128 stands for zero in the data rows.
Here are some points, each followed by its number:
[ 97 127  96  89 121 151  93 108] 0
[107 117 161 125 108 173 111 166] 1
[111 124 130 124  77 169 105 143] 2
[ 98  93 118 123  78 153  87 138] 3
[ 98 160  89  87 128 173 109 120] 4
[ 93 128  94  95 124 151  93 114] 5
[ 99 134  91  90 117 153  98 110] 6
[ 96 125  92  84 119 147  90 112] 7
[ 97 133  96  90 135 141  99 118] 8
[107 120 118  74 135 173 100 122] 9
[ 97 127  99  92 122 152  91 111] 10
[ 95 133  92  94 122 151  93 108] 11
[ 90 114  99 115 128 154  94 139] 12
[ 94 133 102  90 129 144  89 114] 13
[104 132 106  89 127 146 109 107] 14
[107 126  97  85 125 156  97 115] 15
[ 97 116 102  82 119 160  94  99] 16
[131  90 182  93 121 180 141 143] 17
[ 89  99 176 128  79 162  73 146] 18
[ 88 111 143 125  91 155 103 142] 19
[ 93 107 158 125 108 131 121 146] 20
[ 86 113 131 127  87 148  93 143] 21
[ 92 114 140 124  96 142 112 147] 22
[ 90 121 137 129  96 148 104 148] 23
[126 114 123 103  90 123 119 127] 24
[124 115 126 101  86 130 122 127] 25
[120 110 128 106  91 129 115 132] 26
[141 112 153  78 111 102 157 153] 27
[130  94 142  89  97 100 144 151] 28
[146 108 133  76  95 106 154 146] 29
[139 105 140  75 102 108 152 150] 30
[132 140 100  75 126 135 125 100] 31
[133 125  92  62 117 134 115  89] 32
[130 122  99  63 120 124 121  86] 33
[129 131  89  65 119 131 115  92] 34
[138 122 118  61 134 113 140  91] 35
[127 129  90  63 124 129 114  93] 36
[159 148 101 158 147 119 117  74] 37
[153 164  99 155 147 136 131  88] 38
[156 159 108 160 141 134 131  81] 39
[157 155 100 140 158 145 129 100] 40
[156 161 111 154 157 134 134  94] 41
[149 161 114 161 153 139 127  98] 42
[148 135 133 187 113 135 130 122] 43
[147 141 144 177 130 145 137 134] 44
[145 143 138 190 120 132 135 123] 45
[142 148 143 185 130 123 129 127] 46
[144 147 146 186 126 124 128 129] 47
[143 143 139 197 116 134 130 126] 48
[125 118 122 105  85 129 123 125] 49
[117 108 137 117  83 139 115 140] 50
[ 96  89 148 103 102 122 123 159] 51
[110 129 172 107 126 119 145 184] 52
[102  96 142 121 104 127 131 182] 53
[105  82 144 106  90 128 103 147] 54
[105 102 141 103 100 122 127 165] 55
[101 100 145 102 105 123 124 165] 56
[ 75  96 100 138 132 158  96 159] 57
[ 90 122 134 128  91 154 105 149] 58
[ 93 100 136 128  86 162  90 143] 59
[ 82 137 116 129  81 163 110 142] 60
[ 98 122 127 127  88 154 105 147] 61
[ 88 118 130 127  89 151 103 143] 62
[ 90 109 126 127  88 149 100 145] 63
[ 88 119 132 129  95 148 100 147] 64
[ 88 111 138 128  94 147 101 148] 65
[103 135 146 216 119 152 109 135] 66
[143 144 136 187 118 134 136 121] 67
[156 144 148 148 164 172 147 167] 68
[171 138 151 166 126 156 147 122] 69
[147 149 142 193 124 128 136 126] 70
[161 113 116 178  99 135 126 121] 71
[151 157 103 151 147 133 125  87] 72
[162 150 108 143 154 138 128  86] 73
[156 167 111 153 158 138 133  95] 74
[158 164 100 148 147 135 126  90] 75
[152 157 103 151 149 132 128  88] 76
[161 170  99 156 150 129 134  87] 77
[151 157 103 152 151 131 125  86] 78
[152 158 102 153 150 132 127  91] 79
[148 156 102 152 150 131 126  90] 80
[151 156 102 154 149 133 127  85] 81
[144 156 104 148 162 152 132 106] 82
[155 159 102 150 152 130 126  88] 83
[153 157 101 152 151 133 125  87] 84
[177 146 132 127 169  98 171 106] 85
[166 131 144 120 170  90 129  97] 86
[172 137 116 124 161 102 155 109] 87
[163 158 109 124 160 116 160 110] 88
[162 141 117 127 167 100 150 109] 89
[162 140 117 125 165 103 152 106] 90
[164 150 109 125 151 114 153 100] 91
[164 149 114 131 159 106 156 106] 92
[144 110 110  42 128 104 141 111] 93
[140 113 104  44 131 102 140 112] 94
[100 154 109  95 135 145 101 120] 95
[ 88 122  93  92 118 152  91 102] 96
[ 95 127  94  93 123 150  93 110] 97
[ 85 115 134 125  96 147  98 148] 98
[ 91 118 130 130  95 145 101 146] 99
[ 92  96 153 117 105 181 102 163] 100
[115  86 131 106  89 170 104 142] 101
[ 87 115 129 128  92 147  99 148] 102
[ 88 114 132 128  90 149  99 145] 103
[ 87 112 129 129  91 149  99 149] 104
[ 96 130 138 121  97 148  99 150] 105
[ 88 112 132 128  90 146 105 144] 106
[ 86 111 129 132  89 152  98 145] 107
[ 88 115 131 130  90 148 101 144] 108
[ 88 116 131 129  91 147 100 143] 109
[ 95 106 155 120  99 152  82 143] 110
[129 151 145 212 114 164 118 140] 111
[118 155 111 180 153 141  99 104] 112
[128 174 112 184 145 163 109 111] 113
[115 158 108 179 152 149 108 108] 114
[113 158 108 175 155 149 105 107] 115
[125 192 139 183 181 155 128 128] 116
[154 156 107 151 153 128 132  86] 117
[153 159 104 152 151 130 128  88] 118
[151 160 105 149 153 127 125  89] 119
[162 139  99 148 140 135 123  77] 120
[167 144 114 134 166  86 153 102] 121
[163 143 118 128 163 103 154 107] 122
Which three points above are nearest to each new point by angle? Their numbers follow each, smallest number first.
[169 133 115 125 158 103 151 107] 87 90 122
[ 97 146 149 229 120 135 115 137] 48 66 111
[ 99 102 152  93 118 131 129 177] 51 55 56
[116 121 161 189 133 123 134 156] 46 47 66
[110 142 145 216 121 153 111 140] 48 66 111
[158 127 158 154 146 116 162 155] 44 68 69
[110 143 147 214 120 151 110 142] 48 66 111
[168 127 182 159 151  86 178 141] 85 86 121
[ 99 142 107  96 131 151 102 122] 8 13 95
[171  95 124  18 142 125 158 113] 35 93 94
[116 128 169 199 132 124 134 167] 46 47 66
[141 136  93 148 136 142 119  66] 37 81 120
[127 140  79  63 112 138 117  89] 31 34 36
[109 141 145 217 121 151 110 140] 48 66 111
[139 123 162  77 122  95 156 158] 27 29 30
[109 143 145 214 124 151 112 141] 48 66 111
[145 130 180 141 159 105 147 154] 52 68 85
[139  79 174  89 122  82 174 156] 27 28 30
[141 111 104  42 131 101 141 111] 35 93 94
[170 108 184 156 134 132 160 146] 44 68 69
[100  97 144 103 107 118 126 165] 51 55 56
[104 148 149 220 118 160 106 144] 48 66 111
[108 135 148 218 115 157 101 134] 48 66 111
[124 129 168 186 132 132 141 160] 44 47 111
[142  76 147  84 107 113 153 163] 27 28 30
[111 146 149 214 127 156 114 146] 48 66 111
[163 144 130 119 156 110 168  90] 85 92 122
[135 119 168 182 140 133 144 160] 44 46 47
[185 169 111 129 153 115 167 109] 88 91 92
[107 138 167 224 122 146 115 147] 48 66 111
[111 152 116  91 140 143 111 124] 4 8 95
[134 107 156  69 116  92 138 151] 27 28 30
[116 125 168 198 133 124 135 167] 46 47 66
[114 158  86  95 112 160 111 109] 4 6 11
[140 113 102  42 132  98 141 110] 35 93 94
[177 146 149 166 124 114 171 144] 44 69 70
[ 79  91 163  93 113 116 108 152] 20 51 56
[106 125 174 109 120 123 140 178] 52 53 56
[107 141 143 214 124 151 111 143] 48 66 111
[104 175 129 197 126 179 121 148] 66 111 113
[153 128 114 122 150 116 146  85] 90 91 122
[106 104 141 105 101 124 130 165] 51 55 56
[104 113 108  67 133 121 122 129] 36 93 94
[116 123 132  93 137  72 149  80] 35 93 94
[143 147 156 188 127 136 148 159] 44 47 70
[164 122 164 161 133 107 160 140] 47 69 70
[134 124  99  66 125 124 123  91] 32 33 36
[ 87 121  96  90 118 155  90  97] 0 96 97
[116 143 113 184 141 147 102  99] 112 114 115
[118 120 158 196 137 121 136 170] 46 47 66
[102 115 113  92 117 150  87  95] 10 16 96
[105 115 107  67 136 120 121 130] 36 93 94
[153 143 120 137 161  89 155 105] 89 121 122
[177 162 138 130 183 111 168 128] 85 88 122
[140 105 148  80 113 108 154 158] 27 29 30
[135  86 159  80 107  97 144 152] 27 28 30
[136  99 146  70 113 111 151 158] 27 29 30
[167 145 119 136 170  84 157 104] 89 121 122
[116 148 141 186 123 138 144 155] 44 66 111
[189  96 100 107 135 111 142 102] 87 90 91
[191 162  90  38 109 137 160 109] 31 93 94
[102  98 149 101 104 120 128 166] 51 55 56
[135 175 143 171 136 165 157 175] 44 68 116
[110 107 165 106 125 132 143 187] 52 53 56
[ 96 101 150 103 106 120 127 167] 51 55 56
[ 97 115 121  84 131 118 113 134] 7 8 13
[107 143 145 216 123 151 111 143] 48 66 111
[142 116 171 177 142 134 145 164] 44 47 68
[109 149 143 211 118 154 113 142] 48 66 111
[102 111 100  88 111 167  71  99] 0 10 16
[102 139  90  88 124 158  99 116] 6 11 15
[103 100 153  97 117 134 129 177] 53 55 56
[101  97 146 102 104 119 124 165] 51 55 56
[133  97 143  84  97  98 145 146] 28 29 30
[117  83 147 115  99  87 154 163] 28 51 55
[129 172 106 175 147 162 115 104] 113 114 115
[109 140 142 215 124 154 114 144] 48 66 111
[111 138 149 213 117 154 111 142] 48 66 111
